128 stands for zero in the data rows.
Two rows play each game, the first against the second. How much does the first row win by? 15 is about a draw, 30 a big win and 0 a big loss. Wins can go round in a circle: one row can beat a second, the second a third and the third the first. Each row has two weighted sums of its numbers, A and B, taken from their middle values. A row wins by its A times the other's B, less its B times the other's A.
tensor([169, 105, 108, 122, 141, 123, 151,  99, 153, 124,  97, 106,  90, 110, 120, 114])
tensor([105, 106, 108, 120, 119, 119, 118, 133, 118, 110, 123, 135, 101, 114,  91, 122]) 15
tensor([133, 237, 133, 145, 136, 119, 156, 123, 193, 117,  97, 101, 108, 136, 108, 119])
tensor([107,  98, 109, 124, 114, 128, 112, 109, 117, 141, 114, 181, 110, 118, 116, 117]) 11
tensor([255, 156, 110, 111, 114,  88, 161, 105, 127, 100, 141, 141, 100, 107, 106, 102])
tensor([140,  91, 117, 114, 106, 130, 143, 101, 157, 176, 167, 132,  96, 102, 117, 112]) 15
tensor([117, 229, 121, 173, 125, 154, 137, 147, 159, 110, 112, 121, 109, 135, 122, 131])
tensor([119, 138, 109, 109, 130, 207, 146, 100, 138, 138, 102, 100, 112, 111, 125,  94]) 7
tensor([121,  86, 127,  94, 120, 170, 136, 119,  96, 114, 162, 255, 105, 137, 115, 135])
tensor([129, 123, 159, 104, 132, 142, 128, 121, 111, 113, 124, 117, 115, 154, 126, 132]) 14
tensor([127,  80, 103, 140, 135, 145, 174,  97, 116,  80,  96,  98, 129, 131, 152, 116])
tensor([130,  82, 118, 129, 128, 105, 142, 110, 117, 123, 132, 104,  96, 113, 124, 118]) 20
tensor([120,  96, 134,  95, 141, 128, 121, 110, 109, 123, 103, 154,  95, 147,  95, 122])
tensor([147, 148, 130, 131, 150, 131, 122, 179, 115, 120, 138, 119, 182, 113, 116, 132]) 18
tensor([169, 124, 168, 158, 145, 158, 139, 132, 109, 108, 140, 153, 178, 118, 140, 149])
tensor([111, 133, 121, 115, 112, 212, 160, 116, 255, 192,  93, 126,  87,  97, 147, 142]) 24
tensor([132, 126, 166, 132, 118, 127, 117, 107, 101, 122, 154, 111, 128, 146, 118, 134])
tensor([117,  99, 107, 146, 119, 123, 109, 110, 123, 123, 114, 134, 121, 111, 116, 121]) 15
tensor([111, 140, 185, 116, 117, 118, 118, 131, 102, 167, 182, 127, 157, 155, 142, 139])
tensor([127, 100, 162, 120, 123, 118, 121, 107, 102, 104, 143, 144, 143, 128, 111, 130]) 18
tensor([197, 125, 115, 140, 119, 122, 118, 105, 117, 138, 136, 144, 122, 109,  79, 125])
tensor([106, 134,  99, 117, 123, 105, 132, 108, 135, 119,  97, 101, 106, 113, 118, 136]) 21
tensor([106, 139, 158, 117, 127, 119, 106, 108, 104, 176, 163, 128, 128, 166, 150, 137])
tensor([255, 106, 125, 103, 171, 131, 153, 148, 113, 165,  83, 107, 149,  96, 255, 116]) 9
tensor([ 91, 110, 108, 128, 140, 123, 106,  98, 143, 202, 122, 154, 119, 114, 199, 144])
tensor([123,  96, 128, 153, 116, 125, 103, 105, 106, 106, 124, 102, 114, 116, 128, 132]) 15
tensor([163, 109, 150, 161, 154, 152, 122, 191, 121, 119, 168, 121, 164, 116, 163, 136])
tensor([ 96, 102, 114, 134, 130, 128, 114, 103, 106, 162, 127, 110, 108, 126, 172, 165]) 27
tensor([124, 114, 120, 125, 119, 115, 115, 134, 110, 105, 119, 147, 162, 107, 101, 130])
tensor([100, 137,  96, 113, 112, 107, 125, 119, 122, 115, 106, 113, 115, 114, 129, 132]) 16
tensor([117, 108, 124, 116, 117, 119, 131, 113, 107, 141, 117, 121, 120, 121, 105, 136])
tensor([166, 107, 157, 153, 143, 151, 118, 123, 106, 131, 136, 141, 160, 122,  98, 133]) 13
tensor([107, 123, 152, 110, 113, 111, 111, 124, 103, 187, 176, 147, 118, 144, 160, 118])
tensor([139,  93, 130, 158, 140, 146, 124, 121, 126, 104, 134, 127, 156, 115, 146, 133]) 12
tensor([126,  97, 145, 138, 121, 136, 116, 114, 107, 132, 117, 146, 151, 116, 159, 126])
tensor([158, 131, 113, 155, 150, 150, 125, 232, 142, 119, 151, 122, 194, 116, 130, 128]) 4
tensor([130,  85, 108, 122, 134, 109, 150, 116, 114, 184, 139, 105, 107, 108, 106, 117])
tensor([139,  77, 136, 107, 134, 168, 102, 100, 115, 166, 111, 114,  83, 106, 126, 107]) 19
tensor([119, 133, 111, 116, 130, 114, 109, 166, 112, 133, 141, 123, 145, 120, 118, 125])
tensor([113, 103, 103, 152, 126, 125, 131, 117, 138, 116, 104, 146, 110, 105, 143, 127]) 19
tensor([106,  94, 121, 137, 128, 165, 106, 105, 105, 161, 139, 120, 117, 119, 140, 110])
tensor([125, 121, 116, 135, 127, 124, 121, 136, 123, 122, 125, 123, 130, 111, 120, 118]) 14
tensor([112, 138, 116, 155, 136, 108, 140, 121, 224, 105,  91, 151, 103, 124, 158, 139])
tensor([102, 119, 106, 108, 126, 116, 103, 146, 115, 173, 131, 135, 125, 111, 159, 122]) 17
tensor([137, 156, 127, 111, 131, 114, 121, 165, 107, 152, 179, 115, 164, 120, 150, 119])
tensor([110, 146, 101, 131, 131, 117, 102, 150, 143, 117, 119, 119, 134, 114, 116, 119]) 14
tensor([116, 131, 180, 100, 120, 143, 120, 119, 109, 126, 161, 133, 131, 170, 122, 145])
tensor([114, 104, 109, 109, 113, 116, 123, 118, 106, 116, 133, 109, 100, 113, 118, 108]) 15
tensor([252, 108, 128, 117, 183, 133, 218, 255, 128, 100,  95,  88, 188, 133, 126, 121])
tensor([124, 157, 122, 109, 132, 112, 122, 193, 109, 152, 186, 128, 168, 121, 151, 121]) 1
tensor([113,  99,  99, 104, 111, 112, 136, 114, 112, 115, 112,  95, 101, 108, 108, 124])
tensor([ 96, 110, 100, 134, 120, 102, 122, 125, 126, 169, 113, 112, 112, 112,  94, 114]) 14
tensor([ 90, 146, 116, 125, 125, 129, 162, 113, 142, 127,  98, 127, 107, 115, 116, 110])
tensor([ 92, 117, 101, 130, 115, 149, 130, 120, 160, 183, 102, 100, 103, 110, 143, 120]) 15
tensor([117, 105, 133, 115, 119, 132, 112, 103, 100, 124, 141, 156, 112, 140, 110, 115])
tensor([124, 112, 116, 135, 125, 129, 117, 125, 101, 126, 125, 110, 132, 117, 114, 126]) 14
tensor([255,  82, 176, 152, 194, 212, 150, 247, 119, 195, 109, 111, 255,  95,  75, 144])
tensor([110, 115, 111, 109, 138, 139, 116, 107, 102, 138, 132,  95, 108, 106,  94, 123]) 21
tensor([176, 142, 220, 157, 131, 131, 140, 138, 104, 130, 183, 129, 198, 150, 119, 155])
tensor([235, 170, 133, 104, 194, 120, 218, 100, 108, 149, 121, 107, 140, 108,  81, 187]) 15
tensor([129, 124,  98, 151, 121, 134, 108, 118, 210, 108, 103, 125, 131, 106, 182, 107])
tensor([119, 151, 215, 117, 119, 120, 129, 141, 114, 155, 208, 156, 181, 165, 156, 137]) 8
tensor([119, 145, 144, 114, 155, 114, 132, 119, 107, 156, 142, 121, 111, 190, 151, 143])
tensor([188, 105, 117, 115, 122, 141, 126,  98, 107, 144, 119, 107, 132, 119,  93, 124]) 18
tensor([109, 100, 103, 136, 136, 103, 116,  98, 187, 114, 138, 106, 107, 112, 102, 121])
tensor([110, 198, 190, 118, 136, 123, 117, 123, 104, 156, 164, 122, 125, 255, 141, 154]) 24
tensor([110, 154, 161, 113, 151, 115, 122, 118, 106, 168, 159, 121, 113, 211, 144, 145])
tensor([119, 124, 153, 116, 116, 115, 112, 128, 102, 191, 198, 115, 118, 144, 159, 125]) 18
tensor([142,  94, 138, 108, 125, 153, 120, 118, 101, 131, 107, 130, 114, 123, 110, 130])
tensor([153, 109,  98, 118, 123, 144, 129, 133, 124, 100, 108,  96,  95, 120, 136, 164]) 11
tensor([117, 114, 141, 115, 118, 112, 108, 113, 104, 151, 156, 134, 147, 132, 132, 120])
tensor([114, 139, 113, 133, 114, 112, 124, 115, 140, 116,  94, 124, 118, 110, 151, 134]) 16
tensor([118, 128, 105, 116, 125, 131, 116, 123, 129, 129, 120, 119, 131, 114, 140, 113])
tensor([189,  94, 167, 122, 175,  91, 106,  99,  93, 115,  94, 255, 185,  95, 134, 167]) 11
tensor([125, 146, 112, 159, 128, 180, 124, 141, 177, 100, 119, 111, 101, 124, 139, 122])
tensor([127, 116, 129, 136, 145, 123, 112, 188, 120, 101, 176,  89, 100, 106, 117, 136]) 22
tensor([140, 111, 114, 137, 107, 110, 104, 123, 108,  93, 113, 173, 114, 106, 128, 128])
tensor([134,  85, 114, 112, 146, 119, 130, 110,  98, 114, 116, 134, 118, 133, 122, 124]) 14
tensor([147, 164,  96, 156, 145, 154, 122, 115, 140, 129,  99, 109, 119, 123, 102, 135])
tensor([105, 174, 181, 125, 139, 109, 118, 112, 101, 155, 166, 128, 127, 247, 144, 143]) 15
tensor([121, 128, 112, 111, 117, 128, 123, 117, 119, 115, 101, 148, 102, 109, 129, 105])
tensor([146, 105, 148, 138, 128, 122, 112, 116, 104, 137, 143, 115, 152, 132, 110, 125]) 13
tensor([132, 164, 140, 116, 145, 115, 134, 217, 105, 129, 229, 152, 251, 122, 116, 122])
tensor([144, 140, 100, 147, 148, 152, 123, 241, 168, 132, 148, 123, 161, 121, 135, 120]) 28
tensor([130, 140, 175, 136, 121, 135, 133, 138, 110, 187, 217, 123, 152, 144, 174, 123])
tensor([109, 149, 108, 117, 130, 118, 103, 169, 114, 132, 123, 117, 124, 121, 113, 121]) 8
tensor([114, 196, 111, 148, 128, 144, 147, 118, 141, 125,  99, 107, 105, 127,  98, 127])
tensor([ 93, 138, 119, 105, 112, 139, 128, 138, 147, 144, 104, 105,  98, 108, 138, 118]) 14
tensor([ 91, 143, 117, 141, 127, 114, 146, 131, 159, 189, 108, 104, 102, 115, 119, 132])
tensor([141, 100, 151, 196, 146, 156, 126, 115, 114, 118, 117, 102, 120, 123, 128, 152]) 9
tensor([136,  78, 102, 153, 104, 129, 127, 111, 111,  91, 120, 222, 104, 114, 178, 111])
tensor([103, 121, 131, 105, 133, 123, 119, 115, 134, 162, 154, 114, 121, 139, 138, 132]) 17
tensor([113, 111, 114,  95, 112, 113, 119, 112, 113, 124, 139, 170, 109, 113, 103, 122])
tensor([157, 112, 110, 118, 115, 110, 120, 103, 116, 148, 109, 109, 100, 103, 105, 124]) 9
tensor([148, 130, 174, 134, 121, 124, 129, 139, 103, 155, 183, 134, 167, 148, 124, 132])
tensor([121, 212, 115, 159, 132, 146, 128, 146, 156, 104, 103, 119, 117, 137, 117, 135]) 9
tensor([131, 119, 135, 141, 129, 112, 119, 115, 107, 110, 114, 101, 143, 129, 113, 136])
tensor([213, 137, 125, 127, 130, 106, 147, 108, 130, 102,  92, 125, 129, 118, 103, 124]) 15
tensor([126, 144,  98, 122, 125, 142, 119, 153, 135, 139, 103, 116, 116, 115, 128, 113])
tensor([109, 103, 101, 121, 122, 130, 122, 111, 119, 165, 111,  99, 120, 102, 142, 113]) 16
tensor([106, 117, 113, 148, 125, 116, 103, 121, 180, 109,  96,  96, 111, 120, 157, 111])
tensor([101,  95, 125, 124, 114,  96, 114, 113, 117, 118, 110, 103, 114, 126, 117, 105]) 12
tensor([143, 143, 115, 134, 116,  97, 190, 109, 143, 156, 109, 143, 104, 118, 151, 136])
tensor([132,  97, 154, 174, 130, 150, 114, 102, 110, 127, 126, 130, 137, 118, 105, 119]) 19
tensor([189, 160, 124, 161, 167, 157, 144, 255, 130, 117, 199, 131, 255, 126, 127, 126])
tensor([101,  96, 103, 110, 124, 107, 131, 104, 148, 102,  99, 121,  97, 114, 224, 137]) 9
tensor([101, 147, 102, 126, 121, 111, 110, 138, 116, 136, 127, 125, 121, 112, 133, 121])
tensor([133, 113, 135, 103, 110, 153, 138, 109, 106, 118, 130, 119, 115, 130, 122, 131]) 15
tensor([122, 119, 115, 103, 117, 104, 127,  99, 112, 155, 117, 110, 112, 110, 145, 134])
tensor([100, 105, 139, 122, 116, 115, 108, 114, 107, 145, 148, 122, 141, 126, 135, 138]) 15
tensor([177, 109, 109, 166, 133, 148, 109, 122, 143, 156, 109, 102, 132, 111, 138, 136])
tensor([101, 132, 148, 108, 125, 117, 105, 105, 102, 185, 163, 140, 111, 149, 173, 140]) 17
tensor([135, 108, 145, 130, 120, 137, 121, 119, 105, 112, 151, 136, 147, 118, 130, 137])
tensor([109,  88, 122, 107, 119, 103, 105,  96, 151, 157, 122, 118, 100, 143, 137, 107]) 21
tensor([140, 106, 104, 128, 123, 109, 121, 107, 100, 106, 108, 166, 111, 102,  97, 116])
tensor([214, 125, 144, 221, 154, 173, 137, 163, 114, 107, 134, 113, 195, 112, 154, 137]) 7
tensor([118, 221, 118, 157, 129, 133, 137, 124, 176, 109, 101, 106, 110, 133, 112, 123])
tensor([113, 104, 102, 124,  98, 101, 135, 114, 151, 115,  89, 123, 111, 106, 175, 130]) 16
tensor([118, 101,  99, 120, 102, 115, 132, 109, 220, 110, 141, 160, 101, 116, 136, 156])
tensor([112, 217, 202, 112, 138, 131, 118, 128, 105, 153, 168, 130, 126, 255, 122, 151]) 24
tensor([128, 114, 121, 131, 147, 158, 112, 142, 122, 121, 138, 162, 161, 111, 185, 130])
tensor([108, 162, 105, 119, 129, 103, 153, 109, 119, 104,  91, 116, 107, 109,  91, 119]) 11
tensor([149, 123, 119, 159, 116, 119, 160, 139, 255, 122, 109, 179, 143, 111, 255, 146])
tensor([113, 131, 115, 127, 138, 125, 109, 159, 129, 134, 149, 134, 159, 112, 123, 130]) 12
tensor([112, 141,  91, 127, 123, 125, 130, 108, 136, 107, 109, 100, 121, 115, 124, 121])
tensor([142, 120, 122, 179, 149, 148, 112, 143, 112, 118, 128, 138, 149, 115, 108, 132]) 19
tensor([103, 150, 102, 125, 114, 119, 113, 135, 117, 135, 123, 119, 111, 118, 141, 114])
tensor([108, 117,  98, 131, 129, 122, 133, 116, 138,  88,  99, 132,  93, 108, 131, 126]) 15
tensor([146, 118,  96, 105, 106, 123, 131, 100, 126, 139, 125, 237,  85, 118, 176, 100])
tensor([132, 198, 207, 105, 138, 151, 137, 153, 113, 120, 160, 123, 116, 255, 120, 154]) 11
tensor([126, 101, 105, 142, 111, 134, 116, 135, 135, 114, 109, 111, 120, 117, 197, 137])
tensor([101, 107, 108, 116, 132, 129, 109, 113, 138, 110, 104, 110, 134, 110,  90, 122]) 9
tensor([124, 116, 106, 145, 125, 124, 138, 115, 134, 112,  90, 137, 114, 114, 100, 105])
tensor([110,  94, 111, 127, 122, 123, 118, 110, 109, 126, 112, 122, 119, 104, 109, 106]) 15
tensor([147, 125, 104, 150, 126, 119, 113, 118, 112, 101, 107, 127, 126, 109, 107, 115])
tensor([114, 131, 100, 114, 112, 138, 119, 142, 113, 126, 102, 104, 104, 113, 128, 116]) 15
tensor([171, 117, 135, 170, 149, 164, 125, 145, 119, 117, 150, 139, 190, 116, 132, 130])
tensor([123, 112, 152, 151, 129, 116, 115, 104, 101, 120, 136, 111, 132, 126, 105, 133]) 19
tensor([131, 103, 115, 107, 121, 140, 151, 103, 107, 120, 121, 102, 103, 117, 150, 126])
tensor([122, 222, 116, 172, 132, 156, 126, 144, 178, 116, 107, 109, 115, 141, 118, 130]) 10
tensor([102,  91, 111,  86, 156, 101, 218, 128, 169, 184,  89, 141, 176, 107,  92, 117])
tensor([147, 136, 111, 158, 138, 133, 113, 134, 123, 104, 119, 108, 130, 109, 109, 126]) 15
tensor([ 99, 170, 127, 138, 136, 118, 161, 120, 126, 156, 101, 115, 119, 138, 152, 126])
tensor([114, 219, 116, 146, 130, 125, 145, 119, 193, 120, 100, 112, 107, 131, 100, 117]) 7
tensor([115, 118, 156, 116, 119, 119, 115, 122, 103, 147, 193, 142, 150, 143, 153, 124])
tensor([116, 116, 150, 109, 135, 124, 130, 122, 105, 121, 131, 142, 113, 163,  99, 144]) 15
tensor([111, 120, 103, 126, 114, 132, 110, 103, 120, 133, 111, 109, 123, 122, 131, 112])
tensor([118, 139, 103, 131, 120, 123, 121, 128, 126, 137, 108, 122, 104, 120, 179, 132]) 16
tensor([150,  86, 138, 143, 111, 130, 118, 115, 107, 118, 108,  94, 106, 165,  93, 121])
tensor([110, 155, 170, 115, 125, 118, 111, 111, 100, 177, 176, 122, 125, 178, 142, 137]) 18
tensor([131, 100, 104, 140, 164, 104, 129, 118, 148, 132, 101, 174, 103, 112, 144, 100])
tensor([131, 103, 132, 105, 119, 152, 146, 115, 117,  91, 118, 125, 112, 115, 115, 122]) 15
tensor([112, 105, 121, 107, 112, 109, 121, 106, 101, 108, 115, 117, 135, 115, 103, 135])
tensor([100, 113, 109, 137, 109, 141, 112,  99, 120, 126, 107, 105,  99, 108,  99, 139]) 12
tensor([102, 135,  99, 128, 137, 119, 113, 146, 128, 119, 119, 109, 128, 116, 135, 117])
tensor([128,  97, 105, 178, 137, 117, 108, 121, 219,  95, 122,  99, 106, 110, 190, 117]) 15
tensor([125, 140,  94, 181, 114, 157, 166, 108, 210,  98,  91, 114,  89, 108,  79, 119])
tensor([136, 115, 122, 163, 159, 153, 130, 167, 117, 116, 169, 115, 199, 117, 119, 130]) 13
tensor([124, 188, 105, 141, 131, 112, 134, 121, 144, 112, 102, 108, 103, 128,  98, 120])
tensor([ 97, 142, 107, 134, 115, 156, 128, 133, 201, 144, 104,  92, 100, 114, 116, 140]) 12
tensor([122, 100, 113, 204, 123, 103, 152, 118, 255, 107, 105,  87, 171, 117, 251, 142])
tensor([133,  98, 112, 108, 112, 112, 122, 113, 122, 121, 120, 122, 123, 112, 114, 126]) 16
tensor([197, 120, 152, 143, 142, 145, 127, 147, 112, 123, 129, 111, 245, 117, 130, 136])
tensor([109,  92, 121, 109, 124, 111, 132, 107, 113, 112, 112,  86, 118, 104,  92,  97]) 20
tensor([100, 161, 117, 143, 115, 145, 148, 122, 125, 170, 110, 113, 105, 106, 136, 150])
tensor([ 96, 100, 118, 117, 119,  98,  99, 115, 104, 137, 149, 116, 118, 115, 190, 134]) 13
tensor([146,  99, 106, 108, 109, 136, 125, 113, 151, 200, 134, 165,  96, 114, 114, 146])
tensor([103,  97, 102, 103, 147, 104, 172, 104, 106,  98,  93,  86, 156, 119, 140, 140]) 17
tensor([ 93, 105,  96, 110, 120, 128, 134, 105, 114, 124, 133, 105, 102, 104, 123, 136])
tensor([130, 133, 168, 102, 116, 154, 117, 112, 109, 112, 141, 130, 117, 184, 103, 135]) 16
tensor([117,  89, 106, 112, 154, 111, 109,  98, 151, 154, 139, 152, 116, 118, 178, 137])
tensor([109, 192, 174, 117, 147, 123, 121, 127, 106, 176, 150, 123, 116, 255, 137, 152]) 20
tensor([141, 164, 105, 144, 146, 146, 123, 255, 145, 128, 161, 133, 190, 129, 133, 121])
tensor([101, 148,  97, 138, 121, 132, 115, 146, 161, 138, 119, 115, 104, 113, 154, 109]) 7
tensor([105,  99, 109, 213, 127, 127, 151, 142, 176,  92,  85, 188, 171,  95, 149, 163])
tensor([141, 112, 160, 154, 120, 114, 113, 120, 105, 122, 153, 110, 153, 124, 115, 138]) 29
tensor([121, 101, 110, 124, 123, 112, 121, 107, 113,  97, 112, 120, 123, 105,  91, 109])
tensor([121, 101, 151, 103, 130, 128, 120, 107, 105, 136, 126, 122, 111, 148, 129, 151]) 13
tensor([137, 163, 190, 115, 118, 119, 137, 158, 107, 195, 255, 130, 167, 152, 191, 122])
tensor([159, 115, 126, 150, 146, 155, 122, 147, 110, 122, 128, 130, 178, 115, 125, 133]) 11
tensor([ 97, 114, 100, 113, 133, 112, 138, 105, 142, 154, 108, 124, 134, 106, 225, 111])
tensor([147, 134, 180, 143, 127, 133, 132, 125, 102, 135, 168, 136, 173, 150, 114, 152]) 16
tensor([133, 249, 246, 118, 128, 142, 130, 144, 115, 122, 163, 129, 131, 255, 112, 154])
tensor([115, 163, 197, 111, 115, 127, 117, 117, 102, 150, 187, 138, 145, 193, 117, 144]) 10
tensor([134, 220, 239, 116, 129, 154, 133, 141, 115, 121, 177, 128, 128, 255, 119, 153])
tensor([125, 217, 126, 141, 122, 126, 167, 114, 195, 134,  98, 109, 103, 143, 109, 129]) 12
tensor([ 85, 164, 108, 135, 128,  94, 163, 105, 110, 110, 114, 103, 106, 105,  88, 111])
tensor([140, 155, 170, 111, 121, 123, 135, 164, 104, 225, 255, 119, 157, 144, 195, 119]) 15
tensor([177, 112, 119, 154, 125, 114, 115, 125, 130,  97, 125, 111,  93, 109,  91, 129])
tensor([165, 124, 143, 104, 103, 158, 152, 197, 255, 180,  83, 130, 159, 103,  83, 156]) 23
tensor([150, 116, 174, 137, 121, 135, 123, 117, 104, 115, 159, 118, 180, 134, 116, 134])
tensor([114,  97, 107, 129, 135, 181, 111, 102, 114, 102,  97, 130,  97, 105,  87, 125]) 17
tensor([167, 170, 255, 143, 135, 132, 156, 142, 120, 136, 250, 147, 255, 165, 151, 154])
tensor([160, 123, 153, 120, 123, 132, 115, 107, 112, 101, 126, 129, 113, 141, 102, 131]) 18
tensor([ 99, 112, 116, 121, 115, 115, 149, 121, 179,  99,  93, 138, 106, 106, 175, 128])
tensor([117, 171, 212, 115, 115, 125, 121, 119, 102, 152, 196, 142, 159, 196, 122, 140]) 12
tensor([ 85,  96, 120, 102, 132,  93, 110,  97, 120, 158,  85,  99,  92, 116, 202, 122])
tensor([255, 114, 106, 123, 153,  88, 218, 160,  99,  96,  86,  92, 255, 123, 109, 115]) 17
tensor([130, 134, 172, 120, 117, 115, 116, 122,  99, 156, 168, 127, 152, 149, 141, 132])
tensor([120, 112, 157, 114, 116, 118, 115, 106, 102, 138, 134, 124, 138, 117, 158, 138]) 15
tensor([ 97,  83,  87,  99,  99, 124, 173, 107, 121, 147,  91, 173,  99, 112, 114, 130])
tensor([142, 102, 135, 109, 140, 117, 136, 113, 118, 109, 111, 104, 105, 182,  98, 132]) 15
tensor([143,  94, 134, 124, 115, 133, 124, 104, 101, 109, 119, 146, 103, 116,  86, 118])
tensor([110, 127, 100, 120, 121, 119, 108, 130, 128, 163, 124, 109, 108, 110, 144, 123]) 15
tensor([120,  98, 123, 126, 129, 119, 112, 125, 108, 137, 162, 153, 112, 116, 135, 134])
tensor([151, 118, 172, 181, 149, 146, 126, 143, 109, 114, 135, 150, 185, 130, 119, 147]) 14
tensor([107, 128,  99, 113, 122, 114, 115, 112, 103, 114, 128, 101, 117, 112, 132, 117])
tensor([102, 105, 105, 124, 122, 110, 138, 100, 138, 230, 105, 119,  96, 106, 141, 119]) 11
tensor([110, 120, 155, 106, 115, 122, 113, 112, 100, 130, 182, 159, 151, 129, 111, 121])
tensor([113, 126, 127, 123, 128, 120, 114, 182, 117, 139, 155, 150, 166, 115, 145, 115]) 18
tensor([109, 147, 101, 125, 129, 115, 111, 136, 130, 116, 122, 117, 141, 111, 127, 116])
tensor([111, 129, 103, 129, 132, 134, 108, 165, 145, 144, 108, 104, 139, 119, 146, 122]) 21
tensor([118, 161, 190, 116, 115, 121, 116, 116, 102, 152, 153, 129, 132, 196, 115, 142])
tensor([101, 100, 101, 124, 139, 106, 133,  98, 135, 116, 125, 118, 119, 107, 114, 124]) 18
tensor([153, 114, 164, 145, 122, 139, 123, 110, 103, 116, 141, 126, 153, 125, 120, 126])
tensor([128,  90, 129, 116, 143, 126, 160, 115, 120, 126,  92, 102, 109, 125,  82, 114]) 14
tensor([130, 172, 104, 144, 127, 132, 143, 116, 135, 128,  96, 113, 103, 127,  95, 132])
tensor([121, 137, 173, 123, 117, 116, 120, 128, 102, 143, 152, 126, 152, 152, 132, 142]) 16
tensor([134,  98,  95, 151, 150, 114, 156, 108, 119,  87, 128, 156, 111, 105, 133, 134])
tensor([155,  93, 117, 113, 128, 110, 116, 111, 112, 124,  97,  87, 132, 131, 111, 138]) 19
tensor([100, 102, 125, 104, 117, 136, 116,  98, 112, 121, 117, 174,  96, 117, 120, 128])
tensor([124, 131, 119, 128, 131, 124, 109, 139, 111, 120, 122, 112, 139, 113, 124, 117]) 17
tensor([104, 118, 100, 122, 123, 141, 127, 119, 128, 107, 112, 133, 120, 108, 102, 109])
tensor([131, 157,  99, 141, 142, 131, 109, 148, 136, 108, 110, 121, 131, 111, 109, 132]) 19
tensor([128, 134, 165, 119, 113, 115, 122, 132, 105, 172, 175, 122, 148, 133, 162, 121])
tensor([132, 135, 152, 120, 113, 126, 124, 134, 105, 184, 203, 117, 137, 140, 166, 117]) 13
tensor([118, 228, 226, 117, 128, 136, 121, 134, 108, 140, 170, 136, 132, 255, 118, 150])
tensor([ 99, 144, 106, 189, 179, 158, 148,  95, 140, 134,  95,  90,  91, 107, 213, 116]) 27
tensor([144, 127,  98, 130, 145, 124, 111, 106, 112, 110,  89, 129, 119, 115, 129, 134])
tensor([152, 112, 127, 130, 126,  98, 126, 102, 128, 110, 105, 101, 106, 105, 155, 140]) 15
tensor([177, 105, 113, 138, 145, 115, 119, 108, 130,  90,  97, 124, 121, 102, 105, 117])
tensor([137, 124, 136, 131, 128, 137, 115, 136, 108, 100, 128, 137, 137, 116, 105, 137]) 15
